Look-ups in named tables: a row name and a column name give one cell, copied from the table.

Kezofu =
         Lubotov   Vir   Fad  Seneze  Kaviv
Rok         5.82  9.14  7.09    0.86   2.20
Kose        5.36  3.51  4.37    5.00   0.54
Rufun       7.79  4.49  1.94    6.16   3.07
Nat         4.85  4.15  3.26    4.33   6.01
Nizudon     3.27  7.18  4.82    3.84   4.56
Ses         5.47  4.72  8.50    5.78   3.01

Seneze of Rok: 0.86
Kaviv of Nat: 6.01
Kaviv of Kose: 0.54
Vir of Kose: 3.51
Vir of Rufun: 4.49
Kaviv of Rok: 2.20
Lubotov of Nat: 4.85

Table Suse
,Kuf,Sim,Bonib,Fedev,Met
Zulol,223,178,192,177,144
Sogolus,224,172,203,175,140
Gede,120,202,27,166,199
Guzad,228,164,223,173,133
Mos,121,198,35,164,196
Vegidom,117,193,41,162,194
Labivu,118,108,196,129,137
Kad,228,172,209,176,138
Zuvat,231,168,220,175,134
Rir,110,108,186,128,141
Tidave,141,208,39,172,195

Rir, Bonib => 186
Guzad, Kuf => 228
Sogolus, Kuf => 224
Mos, Met => 196
Kad, Bonib => 209
Kad, Sim => 172
Kad, Fedev => 176
Zuvat, Bonib => 220
Gede, Fedev => 166
Sogolus, Sim => 172
Mos, Kuf => 121
Gede, Bonib => 27

Lababa
|  | Pasizo | Ziloki | Vok | Til | Kagukid | Zeduses | Megini | Vobune | Nokif | Ziva |
|---|---|---|---|---|---|---|---|---|---|---|
| Godim | 78 | 88 | 19 | 83 | 194 | 123 | 64 | 87 | 75 | 162 |
| Togar | 152 | 24 | 62 | 142 | 222 | 32 | 129 | 167 | 80 | 67 |
| Rufif | 10 | 161 | 87 | 85 | 108 | 158 | 76 | 37 | 140 | 112 |
| Bul | 109 | 79 | 62 | 97 | 170 | 63 | 51 | 64 | 70 | 156 |
| Bikiraf | 172 | 42 | 69 | 108 | 173 | 145 | 132 | 160 | 185 | 78 |
| Gofa | 142 | 47 | 97 | 139 | 180 | 145 | 169 | 142 | 195 | 96 |
| Mego | 83 | 84 | 46 | 63 | 214 | 53 | 98 | 26 | 89 | 96 |
| Zal | 127 | 110 | 43 | 81 | 112 | 126 | 183 | 33 | 182 | 129 |
| Faf | 95 | 72 | 126 | 205 | 164 | 41 | 81 | 155 | 63 | 133 |
| Bavuk | 101 | 125 | 24 | 89 | 107 | 150 | 64 | 90 | 144 | 102 |
| Golas | 252 | 45 | 92 | 95 | 158 | 151 | 90 | 219 | 129 | 74 |

Bul, Ziva -> 156
Gofa, Pasizo -> 142
Faf, Zeduses -> 41
Godim, Megini -> 64
Togar, Zeduses -> 32
Togar, Kagukid -> 222
Gofa, Vobune -> 142
Which row has the largest Zeduses? Rufif

Simab:
|  | Logerov | Nog | Pip | Vuv | Gusisas | Nev | Nezoda | Fabipuf | Vetulin | Zoke |
|---|---|---|---|---|---|---|---|---|---|---|
| Faditi | 1.830 | -3.022 | -3.022 | -3.652 | 1.557 | -4.215 | 3.804 | 4.060 | 0.592 | -1.236 |
| Lig | 1.307 | -2.041 | -2.041 | -4.815 | -0.554 | -2.743 | -0.048 | 2.453 | -1.266 | -0.715 |
| Pepatan | 0.796 | 1.972 | 1.972 | -5.471 | 0.631 | -0.274 | 1.295 | -2.737 | -3.477 | 0.272 |
| Vazave | -0.481 | -2.696 | -2.696 | 1.526 | -1.489 | 0.768 | -0.190 | 1.534 | 2.736 | 1.686 |
| Kul | 1.540 | -2.735 | -2.735 | -3.262 | 0.434 | -2.368 | 3.315 | -0.478 | 0.276 | -0.009 |
| Reluki | 1.710 | 0.100 | 0.100 | -1.542 | -0.595 | -3.449 | 2.069 | 2.997 | -5.135 | 2.505 |
| Sif | 0.015 | -4.305 | -4.305 | 0.793 | -0.534 | -3.619 | 1.617 | -1.205 | -0.303 | -2.405 |
| Bik | 1.055 | -2.155 | -2.155 | -3.774 | -1.712 | -0.341 | -2.244 | -2.161 | 0.836 | -0.908 |
| Binis | 0.718 | -3.057 | -3.057 | 0.293 | -2.876 | 1.196 | -1.662 | 0.849 | 1.458 | 1.264 |
| Ris | 1.867 | 1.357 | 1.357 | -0.956 | 1.997 | -3.118 | -0.770 | 1.648 | -1.920 | 3.910 |
| Mutiz | 0.907 | 2.121 | 2.121 | 0.909 | 0.648 | 2.438 | 0.434 | -1.331 | 2.188 | 7.533 |
| Tatig | -1.626 | 1.915 | 1.915 | -0.099 | -0.933 | 3.731 | -2.221 | 0.820 | 0.852 | 0.692 |
| Fid | 1.728 | -0.641 | -0.641 | -0.605 | 0.299 | -2.698 | -3.173 | 0.076 | 1.523 | 2.182 |

What is the Vetulin of Sif in Simab?
-0.303
What is the Nog of Fid in Simab?
-0.641
What is the Vetulin of Binis in Simab?
1.458
What is the Vuv of Faditi in Simab?
-3.652
What is the Vuv of Ris in Simab?
-0.956
What is the Zoke of Lig in Simab?
-0.715
What is the Fabipuf of Tatig in Simab?
0.820
What is the Gusisas of Sif in Simab?
-0.534
What is the Nev of Sif in Simab?
-3.619
What is the Vuv of Mutiz in Simab?
0.909
What is the Nog of Sif in Simab?
-4.305
What is the Pip of Binis in Simab?
-3.057
What is the Fabipuf of Lig in Simab?
2.453
What is the Nog of Kul in Simab?
-2.735
What is the Nog of Bik in Simab?
-2.155
What is the Fabipuf of Ris in Simab?
1.648

